Each row is where one point has got to under a steady rotation. How many steps took it there?
The counts run from 0 to 699.
[-0.34  0.12 -1.07 -0.98  0.58  0.01  2.81  1.71  0.60 -1.26 -1.15 -0.80
 -0.29  0.73 -1.96 -1.54 -2.21 -0.31 -0.21 -0.78 -2.62  0.26  1.12 -1.21
  0.91 -0.82  1.08 -1.13 -0.79  0.59 -1.84 -0.66  4.52  0.25  1.15  0.11
 -1.17 -0.88]
495
[ 2.06  2.18  1.00  0.34 -2.24 -2.19  2.21 -0.28 -1.86 -1.63 -0.15  0.66
  0.47  0.16 -1.30 -0.90 -0.56  0.54  1.89  0.81  0.17  1.66 -0.35 -2.00
 -0.33  0.16 -1.09 -1.39  1.02  0.90 -1.68 -2.87  0.64 -2.53 -1.87 -1.38
  0.12 -0.93]
465
[ 0.65 -0.46  1.33 -2.54  2.86 -0.78 -1.50 -1.84  2.03  1.24 -0.43  0.15
  0.38  0.40 -0.88 -0.86 -1.59  2.94 -0.31 -1.57  0.39 -2.28  0.74  0.19
 -1.11 -0.52 -1.01  2.19  0.24  1.42 -0.32 -1.31  2.14 -1.56 -1.00  0.65
 -1.26 -0.26]
336
[ 0.97  0.11 -2.33  0.37 -0.16 -1.08  0.13 -1.01 -0.46 -1.38  0.94  2.44
  0.52 -0.63 -1.51  2.22 -2.53 -0.35 -2.32  1.31 -0.73 -1.22  1.89  0.73
 -0.65  1.06 -1.05  0.68  1.23  2.08 -1.18 -1.82 -0.54 -1.88 -1.99 -1.30
 -1.12  1.30]
475
[ 1.09 -0.04  1.04  0.39  0.93 -0.72 -0.24 -0.11  1.99  2.06 -0.46  0.94
  0.64 -1.17 -3.36  1.50  0.03 -0.53 -0.54 -0.97 -1.59 -1.40  0.81  0.02
 -1.04  0.42 -1.75 -0.36  1.23  2.96 -0.57  2.41  3.04 -0.69 -1.22 -0.53
 -0.48  2.08]
686
[-0.37 -1.52  1.56 -1.24 -1.76 -0.42 -1.38 -0.92  0.31 -1.13  4.85 -0.73
 -0.31 -1.40 -1.55  1.60  0.56 -0.47  0.14  0.33 -0.22 -0.29  0.39  1.18
  0.37  0.83 -0.66  0.66  1.73  0.26 -0.20  4.18 -0.07  2.01 -0.17 -1.19
  0.80 -0.86]
193
[-0.67  1.99  1.40 -3.16 -0.44  0.91  0.52  1.95  0.50 -1.73  2.18 -0.35
  2.28  0.49 -0.72  2.00 -0.19 -1.03  2.51 -0.67 -1.41  1.28 -0.66  0.52
 -0.52 -1.49 -0.35 -0.69  1.60 -0.34 -0.43  2.29  2.35  1.57  0.70  1.42
  0.19 -0.87]
179
[ 0.18 -1.69 -0.76  0.92  0.93  1.67  0.66  0.98  0.57  2.06 -0.69  2.31
  2.37 -0.71 -0.96  0.83 -0.65 -2.62 -2.82 -0.86 -0.62 -0.69  2.53  0.86
  0.35  0.90  0.15  1.47 -0.82 -1.83  0.14  0.28  1.55  0.91 -1.22  0.32
  0.82  1.90]
82
[ 1.84 -1.79 -0.91 -0.17  0.70 -0.40  0.69 -0.19  0.65 -0.52  2.42  0.76
  2.23  1.40 -0.21 -0.20 -2.53  0.48 -0.02 -0.97 -0.67 -1.07  2.11 -0.51
  1.89  0.20 -0.39 -0.95 -0.11 -2.18 -1.94 -2.58  0.91 -2.08 -2.38 -1.60
 -0.19 -2.18]
299
[-0.09  1.58  0.72 -0.72 -2.23  0.36 -1.02  0.48 -0.42 -1.14  1.36  1.67
  0.31 -1.50 -0.26  0.60 -1.55  2.44  0.78  1.82  0.63  0.03 -1.04  0.80
 -2.43  0.84 -0.77 -0.41  3.41  0.61  0.29 -1.96  0.34 -0.96  0.40  2.05
 -0.19  3.29]
150
[ 0.51 -0.39  0.27  1.84 -2.90 -0.44  0.84  1.09 -2.24 -0.91 -0.49 -0.44
 -1.60 -0.32 -0.85 -1.37 -0.94 -4.02  1.59  3.29  0.02  1.41  0.96  2.04
 -0.78  0.32  0.32 -0.54  0.28 -0.56 -0.33  1.37  0.80 -1.72  0.06 -1.53
  0.44  0.55]
275
[ 0.72  0.70  0.73  1.81 -1.74 -0.12 -0.16 -2.48 -0.31 -1.12 -0.02 -0.43
 -0.87 -0.25  0.14 -1.56 -1.26 -0.47 -0.14 -1.67  1.23 -1.19  2.66  1.39
 -1.43 -0.65  0.80 -0.30  2.62 -2.07 -0.55 -1.03 -3.58 -1.99  0.50 -0.67
 -1.30 -2.36]
122
[-1.32 -0.90 -2.25 -1.06 -0.34 -2.32 -1.08  1.03  0.79 -1.65  1.95  0.61
  2.11 -1.65  0.02  1.88  0.18 -0.29  1.44 -0.94  0.44  2.77 -3.45  1.63
  0.51 -0.23 -0.93 -0.49  0.35  0.44 -1.35  1.39 -0.14  0.71 -2.06  0.06
 -0.44 -1.83]
382
[-0.07  0.19  1.64 -1.87 -0.40 -2.76 -1.96 -2.42 -1.33  0.03  1.49 -0.55
 -1.71  0.28 -0.77  0.98  1.62  1.47  2.26 -0.12  1.67 -0.44 -1.11  3.02
 -1.05 -1.08 -0.60  2.65  0.25  0.95  1.24  0.59  0.43  0.37  0.72 -0.09
  0.33 -1.92]
19
[ 0.40 -2.44 -0.07  0.14 -0.46  0.44  0.10 -0.09 -0.45 -2.99  1.13 -1.41
  0.05  0.76  0.84 -3.64 -3.19  0.85 -2.34  1.49 -0.51 -0.67  2.27 -1.83
 -0.24 -0.99  0.46 -2.03 -0.45  0.99 -1.61 -0.61  1.36 -1.12  1.43  0.30
  0.97 -0.68]
313
[-1.84 -2.79 -0.90 -0.79  0.11 -0.63  0.22  1.59 -0.44  2.89  1.05  1.78
 -0.61 -1.42 -0.23 -0.55 -1.09 -0.10 -2.30 -1.55  0.51 -0.87 -0.09  2.04
  1.94  2.56  0.10  1.88 -1.20 -0.51  0.85  1.46  1.25  2.11  2.39  1.06
  0.43 -0.46]
410
[-1.07 -1.25 -0.55 -0.69  1.36 -0.94 -1.09  0.48 -2.47  0.33  1.30  1.00
  2.48 -0.03  0.65  1.30  1.01  0.49 -1.63 -3.41  0.17  1.81 -0.41 -0.45
  0.22 -1.54 -0.73  0.61 -0.47  0.88  0.79 -0.91 -0.89  1.90  0.61  1.27
  2.31 -2.80]
214
[ 0.22  0.22  1.11 -2.65  0.84  1.49 -0.28 -2.00  0.74 -1.70 -1.03  0.27
  2.69 -0.98  0.55  0.74  0.14 -0.43 -0.81  0.82 -0.04  1.68 -1.03  0.12
 -2.82 -3.14 -0.24  0.85  1.78  2.23 -0.73  1.52 -0.09  0.58 -0.43  0.89
 -0.43  1.27]
352
[-0.41  2.23  1.88 -0.85 -1.44  0.26  0.72  0.93 -2.04  0.41  1.89  0.59
  1.60  1.43  0.47  0.61  0.27 -2.26  1.76 -2.59  0.08 -0.52  2.28  2.29
  0.97  0.58 -0.41  0.49  0.24 -3.77 -0.46 -0.09 -0.36  0.11  0.15 -0.99
  0.87 -2.55]
616
[ 0.49 -0.19  1.37  0.15 -0.27 -0.32  0.69 -0.61  1.94  1.25  0.48  1.12
  1.32 -1.69 -3.57  2.50  1.47 -1.04  0.25 -1.94 -1.17 -0.91 -0.14  0.60
 -1.67 -0.45 -1.82 -0.26  1.59  1.32 -0.65  2.15  2.26 -0.17 -0.86  0.08
 -0.93  1.96]
687
[ 0.29  0.52  0.03 -1.36 -2.71 -1.77 -0.56  0.29  0.00 -3.79 -1.30  0.92
  0.91  1.07 -0.13 -0.58 -0.70  0.42  1.42  1.18  0.38 -0.81 -0.38  1.00
 -3.75 -0.53  0.10 -1.41 -0.95  2.45  0.22 -0.24  1.46 -1.00  2.56  1.41
  0.41 -0.30]
667
[-2.52 -1.35  1.49  0.19 -2.29 -0.99 -0.35  2.23 -0.44  1.51  0.29  0.13
 -0.61 -0.57  0.01 -2.34  0.07  0.17  1.72 -2.12  0.86 -0.32 -0.72  1.53
  1.07  1.89  1.00 -0.55 -1.76 -2.82  0.22  0.93  1.64  1.21  1.96  1.53
  0.74 -2.08]
413
[-0.14  0.49  4.82 -1.68  2.28  0.16  0.18 -0.64 -0.78  2.24  0.31 -0.68
 -0.44  1.04 -1.10 -0.97 -1.01  1.06 -0.78 -1.01 -0.90 -1.73  2.06 -1.86
  0.76 -0.10  0.39  0.86  0.54  1.91  0.65  1.87  1.89  0.66  1.25 -0.20
  1.04 -1.76]
8
[ 0.91 -0.31  2.37  2.00 -2.10  1.02 -0.08 -2.66 -1.06 -0.02  1.67 -0.85
  0.55 -0.49  0.39 -2.16  0.68  0.24  0.56 -0.46  0.83 -0.40  2.34 -0.86
 -1.58 -0.35 -0.54 -0.15  2.20 -3.11 -0.71 -2.70 -2.21 -0.90 -2.12 -0.69
  0.05 -0.33]
115
[-0.95  0.25  1.50 -0.15 -1.18  0.89  1.35 -0.24  0.21 -1.52 -2.86 -0.14
 -0.23 -0.63 -2.73 -1.04 -0.12  0.14  1.14  2.78 -1.21  0.50  0.39 -2.29
 -3.26 -0.76  1.17 -0.36  1.17  1.76 -0.09 -0.88  3.57 -0.04 -0.14  1.45
 -0.81  1.83]
676
[-1.93 -4.18  0.61  0.36  0.89 -0.11 -2.07 -1.89 -1.26  0.59  3.35  0.78
 -0.11 -2.61 -0.48  1.49  0.41  0.56 -0.97 -0.83 -0.22  0.63 -0.26  1.30
  1.55 -1.03 -0.09  0.92  0.60  1.18 -1.02  2.17  0.04  1.70 -1.62 -0.92
  0.87  0.32]
199
[-0.59 -0.56 -1.82  2.28 -2.61 -3.02 -0.19  2.25 -0.41 -0.26 -0.73  1.05
 -0.14 -0.54 -2.72  1.43 -0.33  0.49  2.62  0.21  1.00  0.83 -1.86  2.24
  0.35  1.31  1.00 -0.24 -0.52  0.48  0.85  0.09  1.35 -0.10  1.90  0.66
  0.43 -1.47]
56
[-2.31 -1.84  0.40 -0.86 -2.05 -1.14  0.25  2.32  0.72  1.29  1.04  0.88
 -0.67 -1.31 -0.11 -1.83  0.38 -0.59  0.92 -2.35  0.48 -1.17 -0.67  2.34
  0.17  2.53  0.41  0.22 -0.63 -2.01  0.33  1.68  0.48  1.54  2.12  1.88
 -0.24 -2.98]
412
[-0.46 -1.40  1.31  0.26  1.52 -1.00 -2.04 -2.68 -2.41 -1.18 -1.39  0.16
  1.01 -0.73 -0.14  0.19  0.21  0.90 -0.64  2.30  1.05  2.49 -0.16 -1.42
 -1.28 -2.02  0.08  1.05 -0.93  3.20 -0.21 -0.67  0.31 -0.01 -2.47 -1.04
  1.66 -0.79]
30
[ 0.83 -0.50  0.88 -2.72  1.98  0.97 -1.23 -2.09  0.63 -1.09 -1.77 -0.27
  2.38 -0.59  0.83 -0.23 -0.70 -0.27 -1.03  2.20  0.55  1.37 -0.16 -0.38
 -2.85 -2.95 -0.20  1.11  0.86  3.47 -0.46  2.06  0.68 -0.04 -0.92 -0.25
 -0.09  0.36]
351
[-1.01 -1.66 -0.59 -1.60  0.36  0.35 -0.59  1.78  0.27  1.44 -0.23  2.01
  0.47 -2.31  0.33 -0.84 -2.31 -1.32 -0.36  4.11  1.06  0.85 -0.70  1.48
  1.01  2.72 -0.21  1.91 -1.02  0.68 -0.33  1.42  2.54 -0.25 -1.38 -0.12
  0.01  1.76]
591
[-1.67 -3.95  0.72  0.23  0.58 -0.40 -2.93 -1.39 -1.38  0.20  3.73 -0.51
 -1.04 -1.92 -0.23  1.33  0.52 -0.31 -0.55 -0.89 -1.00 -0.47  0.44  2.08
 -0.04 -0.90 -0.40  0.79  1.09  1.09 -0.21  2.75 -0.72  1.82 -1.58 -0.28
  0.27 -0.92]
200
[ 0.80 -0.62  1.63 -0.42  0.65  0.40 -0.36 -0.38  0.76  0.16  1.04 -2.06
  2.06  0.66 -1.02 -0.85  1.54  0.31  1.51 -2.54 -0.45  1.31 -0.32 -0.61
 -2.23 -3.20 -0.13  0.01  2.46 -0.92  1.62  0.58 -0.69  0.87  1.76  1.78
  0.41 -3.56]
536
[-0.65  0.86  3.88  0.96 -1.01  1.15 -0.50 -1.95 -2.50  1.24 -1.71  0.51
  1.68  0.78  0.68 -1.86  0.05 -1.50 -0.38  1.12  1.44 -0.39  3.07 -0.63
 -1.34  0.57  0.26  0.95 -0.56 -2.24  0.74 -1.58 -0.72 -0.50 -1.95  0.00
  1.55  0.15]
436
[ 0.73 -0.74  1.05 -0.04 -1.22  0.84  1.85 -0.39 -0.01 -0.32 -1.81  0.45
  1.30  0.03 -1.30 -0.31 -1.56 -3.03  2.57  4.65  0.55  0.47  1.00  1.19
 -0.13  0.47  1.55  0.65 -0.62 -1.53 -0.57  0.70  1.29 -1.91 -2.20 -1.22
 -0.44 -0.82]
269
[-0.86 -1.19 -0.18  1.60  0.64 -2.22  1.57  1.26  0.44  0.79 -2.56  1.76
  0.54 -0.45 -4.31  1.07 -1.18  0.75  1.14  0.73 -0.46  0.62 -0.51 -0.70
  0.55  0.94  3.52  0.57 -0.27  0.42  0.30 -0.98  0.56 -0.57 -0.42  1.14
 -1.04 -2.58]
51
[-0.26  0.45 -0.23 -0.84 -1.48 -2.02 -0.59 -0.06  0.32 -2.57 -1.19  1.37
  0.09  1.55 -0.64  0.90 -0.92  1.71  1.92  0.05  0.53 -2.52  0.67  1.90
 -3.15 -0.17  0.63  0.13 -0.66  0.27 -0.07 -2.90  0.33 -1.72  1.00  1.76
 -1.49 -2.33]
660
[-0.91 -1.40 -1.68  1.91 -2.00 -2.09 -1.57  2.77 -0.41 -1.06 -0.16 -0.13
  0.22 -0.68 -1.07 -1.00 -0.01 -0.59  2.41  2.03  0.60  1.79 -1.65  0.16
 -1.63  1.17 -1.00 -0.60 -1.15 -0.52  0.34 -1.21  2.99 -0.04 -1.13  1.69
  0.27  0.06]
64
[ 0.67  0.35  0.17 -3.74  1.36 -0.65 -0.92 -2.94  2.27 -2.02 -1.18  0.01
  1.54  0.12  0.34 -0.62 -1.27  0.87 -0.80 -0.92  2.10  0.23 -0.41  1.24
 -1.82 -1.97 -0.99  1.83 -0.14  2.55 -1.28  1.80  1.88 -0.67 -0.06 -0.80
 -0.58 -0.46]
344
[ 1.67 -1.62  0.23 -1.17 -0.70 -1.47  0.49 -3.19  0.97  0.19  0.66  0.82
  1.67 -1.40 -1.99  0.02  0.20  2.82 -1.14  0.03  2.78  1.25 -1.99 -0.46
  1.12 -0.21 -0.32  2.18  1.89  1.19 -0.11  1.09 -1.28 -0.22  0.50 -0.82
  0.62 -0.61]
548
